Rows are one point carried round by a steady rotation, each followed by how many ticks it has turned.
The counts run from 0 to 518.
[ 30  -7 -26  -4   5  -1 -45  28  10  -1  22   9  -1  16 -43   9  19  20
   7  -1  -7  17 -38  15   5  23 -12  32   7 -24  -7 -31 -13  45  -3 -18]
256
[ 24 -15   2   4  13 -14   2   4  23  -6  32   7  13  23 -15  13 -12  30
  31  13  22  13 -36  13   1  49  -2  34  20 -50 -11 -12   5  36 -24   1]
392
[-18   1 -32  35  16 -22 -11  14   3  17  37   8  35  32 -15   9   5  12
  12  25  10  -2 -14  19 -13   3  11  25  29 -31  13   1 -15  60 -16 -18]
166
[ 28  -5 -23  17 -21 -11 -31  -4   2 -31  54   6 -14   2 -43   7 -18   6
  -7  22   6 -20 -21  27 -31  -8  -5  28  -7 -10   3 -12 -19  39  26   6]
350
[ 28 -20 -16   5 -45 -24 -26   8   8   9  45  11  19   8 -24  11   3  -3
 -19  34  -4 -10  -1  36 -26   1  14  23 -13 -23   2   7  15  45  23  -2]
225
[ 38 -20 -44   2 -10  10 -47  13   3   2  43   1  -6  12 -36   4  13  12
  -5   1 -18  -6 -38  24   1  12 -11  31   6 -22  11 -20  -5  34  -1 -20]
248
[ 25  18  -9   6  15 -36  -9   7  15  14  35  14  16  31   4 -23  22  -4
  25  31   8 -15  -8  31  -1  50 -11  38  11 -11  -7   6  17  39   8   5]
304
[ 14  23   2  -1  13 -35  -5  25  21  13  33  19  19  37 -18   0  19   8
  32  27  23  -6   0  28 -13  38  -3  45  -2  -9  -5  19  17  47   7  -6]
297
[ 37 -12 -11 -14  -6 -33   4 -14  24   0  24  -3   6   8 -11 -14   0   4
  20  30  -5  12 -19  35   6  59  16  40  10 -21   7   1  15  38  21  11]
99
[ 43   0 -18  17   5 -19 -45 -12   6   5  27   6 -17  15 -15 -12  12   5
  25   7   6 -31 -16  14  12  50   2  34  18   4 -13   7  16  42  20  -3]
318
[ 22 -12 -18   4 -15 -28 -13 -11  29  -9   9  36   8  38 -42  28  13  -9
 -11  28   8   7 -34  18  10   8  12   5  21 -33 -14 -15 -12  45   7  10]
129
[  7  -4  12  35 -12 -24 -24   2  -1  24  52  26  34  18  -3  26   0  -7
  10  12   5 -12 -22  -3   6  27  24  14  23 -13   5  14  -3  61  14  10]
192
[ 18  17  -6   2  -1   5 -47  27  15  -5  30  14  -3  29 -39  13  18   8
   2  -3  -4   8 -53  12  11  23 -15  29  10 -13  10 -22 -29  36   3 -18]
263
[ 41   6 -22  24  -8 -17 -40 -18   7 -14  35  12 -21   8 -31  -2   6   1
  -9  15  -2 -23 -33   2   0  26  -1  15  11  -2 -15 -16  -7  44  42   0]
336
[ 38  -2   1  21 -22 -10   2 -19  13  -7  41  -5  27   2 -10   1 -30   4
  13  22   0  -3 -14  36 -20  29  17  41  -1 -17  22  21  10  47  13  11]
90
[ 38   6 -27  12   7   7 -35   3   6  -3  33 -16 -13  29 -32 -25   1 -12
  26  32 -15 -22 -25  16 -14  18 -21  33  23 -31  -7 -16 -20  30  12   8]
36
[ 22  10 -12   0   0 -43 -20  -6  15  18  32  20  -3  25 -10 -17  20  -7
  32  27   6 -27 -23  26   4  56  -4  18  11  -9 -22   6  14  42  27   2]
315
[ 20 -23 -34  -5 -10 -36 -32   4  15  -1  29   8 -19  13 -19   2  26  16
 -16  33   2   2  -2  38  -2  23  16  39 -13 -27  -1 -15  12  36  26 -11]
227
[  8  -9 -33   6  -8 -45   0  -5  17   3  14  20  21  20 -34  -9   9 -14
   9  36  -9   3  -9  40 -14  27  11   6  22 -16  -1  17   5  50  16  11]
440
[ 37 -13   0  21 -32 -25 -22   7   4   1  54  22  24   4  -9  20   4  -5
 -27  34   3  -7  -1  15 -16   9  10  20  -6 -13   4   9  21  50  21  11]
214
[ -7   9   5  39  -4 -14  -9  -2  22 -15  57  17  16  11 -10  23 -28  12
   9  19  15 -20 -39  18 -29  18  -6   7   3 -29   9  -4 -19  44  -3   6]
64
[ 42   5 -20  29   1  -8 -37 -10  -7   5  42   1   6  27  -6 -16  10   4
  11  10   9 -43  -7  23  -1  33  -6  34  14   6   2  25  20  38   1  -7]
310
[ 18   7   7  19  -1  -4  -4   2  16   6  20  10  30  30 -23  13 -19  16
  36  16  11  -1 -42  10   2  25  21  21  22 -51 -10  -2  -9  53 -13 -16]
389
[  0   0 -30  13   4 -23 -25   8  27 -27  19   6 -17  46 -37  13  19   2
 -15  23   4   3 -16  30  -1   3 -15  37  17 -15  27 -17 -24  35   2   6]
146
[ 30  13 -14   9   0  18 -15   5  16 -12  42 -19   9  19 -21 -15 -16  10
  27  20  -7   2 -48  32 -13  16   0  46  10 -37  26 -13 -23  35   4  -2]
376
[ -2  18   1   5  10 -24  -3  29  21  -2  41  28  28  35 -30  19  13  17
  13  13  35   1 -23  18 -13  17 -17  31  -4 -16   0  -3 -11  45 -16 -13]
279
[ 28  -9 -25   5   9 -39 -22 -18  12   2  41  24 -19  17  -8  -9  14   3
  22  19   5 -28 -25  21   5  52 -16  19  13  -5 -16  -7  11  26  20  12]
322
[ 25 -18 -11  -5 -25 -45 -13  16  17   6  32  18  12   1 -21   8  21   0
 -13  44  -5  11   1  28 -16  22  14  18 -11 -33 -12 -15  22  47  22   3]
224
[ -4 -27 -43  15  -5 -16 -12  -7   7   5  56  27  19  29 -27  30  -4  -9
  11  18   5   7 -37  14 -11  -5   6   3  17 -20  -5 -17 -24  37   7  21]
466
[  4  -7   0  28  -7  -6 -31   4   8  -1  66   0  14  36 -15  32 -10   4
  -6  16  20   3 -14  11 -13 -22   7  38  12 -32  22  -7 -27  44   9   7]
485
[ 32   3  16  16  -3 -32  -5  -1  34 -15  17  22   5  22 -21   9   3  18
   5  19  14   6 -14   6   6  60 -11  35  24 -18   5  -2   7  49  -8  16]
410
[ 29 -15 -33   6 -10 -16 -33  -9  25 -28  29  14 -15  43 -39  20  14   3
 -17  19   6   4 -22  26   4  10 -21  34  22 -20  25 -19 -16  26   2  20]
135
[ 15  -3 -38  39   3   7 -24  -3   1   6  40   6   9  29 -27   5  -4   6
  29  30  11 -33 -25   6 -24  -4   1   5  21 -35 -14  -5 -15  36 -13  -9]
42
[ 43   3 -21  -7   6 -47   1   2   9  -5  31  26   8  25 -43 -10  23   6
 -12  34  39   8  -5  19  -7  21  -2  35  -1   3 -23  -5   9  43   6   7]
8
[ 11  18  11  35   4  -2 -42   4  17 -17  32  -5 -18  16 -24  11 -14  13
  25   5   4 -13 -39   2  -7  30  -5  31  19 -21   5 -10 -27  48  18   1]
58
[  2   1 -25  21   2 -33  -2  19  19  -2  20   7  30  32 -45   7  15  -6
  -9  36  -3  21  -1  14 -22   5 -13  19  26 -27   3 -14 -20  53 -13   1]
151
[ 12  27  14   8  13 -29  -5  30  22   2  36  14  29  26 -23   0  14  12
  17  20  23   8 -10  17 -12  39 -18  40  -3  -4  -5  -1   1  51  -6  -3]
286
[ 24 -24 -45  -2  -7 -21 -37   9   7   4  28  12 -11   9 -25  -5  28  18
 -10  31  -7   7 -20  33   8  23  10  29  -8 -36  -9 -25   6  41   6 -26]
238
[ 39 -11 -20  19 -37 -14 -24 -13  15 -15  17  27  15  35 -49  30   2 -16
 -18  25   1  -1 -31  16  -1  -9  12   5  25 -23   0   6 -15  48   2   4]
130
[ 32  10  17  25 -16  -1 -23 -19  24 -26  32  14   1  35  -5  23 -14  10
   6   4   9 -22 -42  22  10  30  -5  31  17 -18  28  13  -2  34 -11   2]
405
[ 11   1 -16  -4   5 -30  -9   7  20 -16  30  -3  -6  12 -46  -7  -7  23
  12  39  14  12 -21  31 -26  11   1  30 -16 -31 -16 -28 -21  40  25   0]
359
[ 18   0  11  18  -4 -31 -40   0  10   6  47  19 -10  17   9  11  16   7
 -12  13   7   3 -28   5  21  49  17  32   7  -4  10  -6   3  56  34  14]
201
[ 37 -30 -30  10 -18 -22 -11 -19  18  -4  12  34  20  24 -39  28   4  -4
  -3  26  12   7 -26  17   7   8  19   5  22 -32 -16  -1   4  44  -8   0]
122
[ 59  15 -16   4  -3 -23 -26  -6   8 -14  28  13  -5  29 -41 -16  12   1
 -15  21  22  -2 -12  14   3  19  -8  42   4  18  -3  -7  -1  46  16   6]
7
[ 24   4  -8  21 -10  18 -17  -6   5  -6  36 -20  20  26 -32   1 -24   7
  28  16   0  -3 -40  24  -8  -2  24  39  11 -41  15   3 -18  43  -5 -19]
379
[ 34 -12 -26  -5 -32   1 -45  17   7   6  37  -1   8  11 -41   7   5  -9
   2   5 -25  -9 -36  34  -2  -2   6  20   3 -31  11 -11  -7  37  16 -21]
244
[ 37   7 -20  35 -22 -15 -37 -16   1 -11  42  26   2   9 -29   5  -6  -7
  -6  18   5 -40 -37  14  -8   4   3  -3   6  -8 -16   0  -9  46  33  -2]
335
[ 45 -15 -29   0 -41  -8 -35  16   5   7  43  -2  12   8 -21  -2  10  -7
 -19  30 -30  -5 -19  35 -14   2   6  20  -4 -29  11  -4   3  41  21  -5]
233
[ 26  13 -30  31  -4  -3 -33 -13   2 -32  41  -6 -19  11 -27 -12  -9   9
 -19  32   6  -8 -32  23 -12  -4   5  29  -9 -10   7 -17 -27  42  20  -9]
354
